(in the rows, 128 means zero)
Each named turn below is shown by a few rows before and after it. Which turns, in which order, take the first row of each later pair to the second? The first pair is answered.
q_780 (before -> after):
[190 163 106 113 128 125 126 125  92  93 154 145 170 169 126 139 144 113
 194  97 120 168 141 148 149  94] -> [191 171 136 135 118 123 117 119  88  85 135 144 175 151 146 152 168 120
 177 169 151 150 161 132 153 109]
[150 111 118 116 150 129 129 129 130 125 140 131 119 128 129 102 131 136
 136 128 117 113 130 121 140 134] -> [148 113 116 112 149 128 126 124 123 126 137 126 120 129 136 108 131 142
 132 135 123 112 130 121 141 135]
[137 118 126 134 135 103 128 133 147 126 109  95 105 196 149 120 139 152
 133  91 146 130  92 131 131 141] -> [136 123 136 140 137  99 126 132 144 123  95 100 110 191 164 129 151 157
 122 126 164 120 102 122 136 146]
[142 137 128 126 138 126 139 128 125 109 128 100 153 150 177 145 136 157
 139 164 138 133 134 159 143 132] -> [137 123 158 144 110 121 140 126 120 114 118 106 123 113 167 144 134 130
 126 183 147 103 129 150 127 140]
q_932 (before -> after):
[122 113 120 124 123 113 133 142  95 134 137 123 107 150 103 102 124  88
 140  68 132 143 109 129 119 135] -> [135  98 155 134 126 116 141 146 111 126 114 126  84 142 115 112 124  75
 123  98 148 113 122 109 127 146]
[142 139 100 114  96 101 166 134 158 150 158 155 144 137 148 102 150 156
 128 101 123 105  92 146 121 136] -> [140 131 114 108 103 104 154 141 158 148 149 140 138 153 137  88 151 141
 124  73 136 100  94 129 130 135]
[120 157  86 154 109 115 144 100 105 118 145 146 149  90 133 145 151 160
 141 183 112 138 126 147  90 131] -> [109 156  76 133 123 115 116 119  90 124 151 118 170 127 102 104 158 155
 142 110 106 174 104 145  95 118]
q_475 (before -> after):
[154 130 144 164 125 132 182  98 146 128 128 156  72  84 139 148 104 105
 118 172 139  84 146 147  98 152] -> [168 109 169 146 155 141 177 117 173 123 117 141  61 135 147 128  92  91
 112 130 139  79 150 125 127 155]
[117 112 173 158 103 123 138 100 100 134 144 184 139  86 138 156 143 101
 143 208 152  79 147 116 101 125] -> [132  88 192 151 126 135 145 107 129 126 133 175 106 110 149 148 127  86
 136 189 150  61 150  92 121 131]
[108 130 129 128 116 128 132 131 115 136 118 109 126 107  97 114 115 112
 121  80 119 120 106 124 105 131] -> [103 133 122 129 117 127 129 130 116 136 118 112 122 102  97 114 118 111
 124  81 120 122 107 121 100 129]
[123 131  98 126 117 129 147 106 120 131 152 151 110 109 126 150 100 115
 158 112 110 129 117 152 111 124] -> [130 118 109 120 122 133 154 111 137 126 147 147 101 120 128 146  91 102
 157 107 113 117 116 142 120 126]
q_929 (before -> after):
[143 117 101 122 189 112 136 134 165  85 107 168 198 189 213 102 162 163
 127 142  96 139 149 106 190 124] -> [158  88 115 136 177 121 187 121 199 105 121 207 120 150 209 121 113 112
 143 137  79  82 141 106 169 134]
[144 126 142 135 132 135 129 127 135 124 128 134 113 123 142 135 126 131
 128 135 130 123 138 127 139 134] -> [141 125 147 139 125 133 126 126 125 122 123 129 120 114 135 133 129 126
 124 132 132 123 136 127 130 135]
[122 120 131 130 125 135 112 131  92 138 133  98 131 122  92  95 118 108
 127  68 123 144  96 130 126 112] -> [126 117 119 126 138 136 114 134  92 141 136  96 143 135 101 100 121 115
 132  62 121 150  99 132 131 110]
Pairs:
Between the rows of a pair lie 2 to 3 turns.
[138 156 105 124 126 134 128 123 121 121 137 116 167 147 147 145 132 153
 146 140 123 144 140 145 127 126] -> [124 160 106 122 116 132 121 123 108 119 139 110 165 143 133 136 141 150
 145 127 126 155 133 147 118 127] -> q_932, q_475
[ 99 160 111 139 165 127 126 122 116 109 165 125 148 121 177 141 115 178
 125 142 114 159 134 181 123 145] -> [112 120 148 143 158 136 158 120 144 122 151 144  71  97 171 137  81 129
 121 126 105 110 125 163 114 156] -> q_929, q_929, q_475
[156 163 106 119 197 104 152 102 219 124 167 172 138 153 181 156 112 139
 137 120  90 130 140 155 153 113] -> [152 159 111 108 209 103 131 124 205 120 158 144 149 186 168 128 124 137
 132  77  90 146 128 148 169 110] -> q_475, q_932
[153 113 118  91 160 118 100 133 152 126 137  85 134 174 146 123 113 161
 135  85 103 163 132 131 165 126] -> [165 100 146 121 134 118 146 108 179 134 136 123  80 109 166 162  89 137
 141 156 107 100 148 128 145 148] -> q_932, q_929, q_932
[138 135 119 142 145 115 155 106 165 126 130 144 113 132 152 164 111 137
 140 164 125 105 149 140 124 137] -> [134 141  92 122 158 110 140 117 156 133 147 129 138 163 142 150 108 141
 149 106 104 135 127 151 137 126] -> q_475, q_932, q_932
[168 123 170 134 195 157 157 111 164 142  93 161 127 132 192 153 120 138
 120 160 147 108 149 113 144 141] -> [157 116 199 146 182 155 147 119 150 145  74 143 109 119 173 136 128 117
 109 156 166  92 142 101 135 150] -> q_475, q_780
[119 117 168 127 129 126  87 167 105 126  93  80 127 157 101  72 145 110
  94  88 150 129 123  78 145 129] -> [132 106 169 155  99 129 151 129 131 150 111 145  56  73 108 123 101  88
 114 154 131  69 134 106 101 139] -> q_932, q_780, q_932
[136 122 136 117 167 146 141 129 188 113 128 153 131 151 141 125 109 137
 134 127  93 124 143 115 176 115] -> [139 120 149 134 151 143 146 121 184 110 122 165 124 125 144 139 117 137
 127 171 108 103 156 109 167 123] -> q_932, q_780
[128 142 139 156 108 129 138 123 106 139 113 152  96  94 117 143 114 119
 138 137 128 110 116 127 111 129] -> [125 142 123 133 129 123 122 140 104 134 121 129 125 144 106 120 118 125
 135  72 119 141 101 129 127 119] -> q_932, q_780, q_932
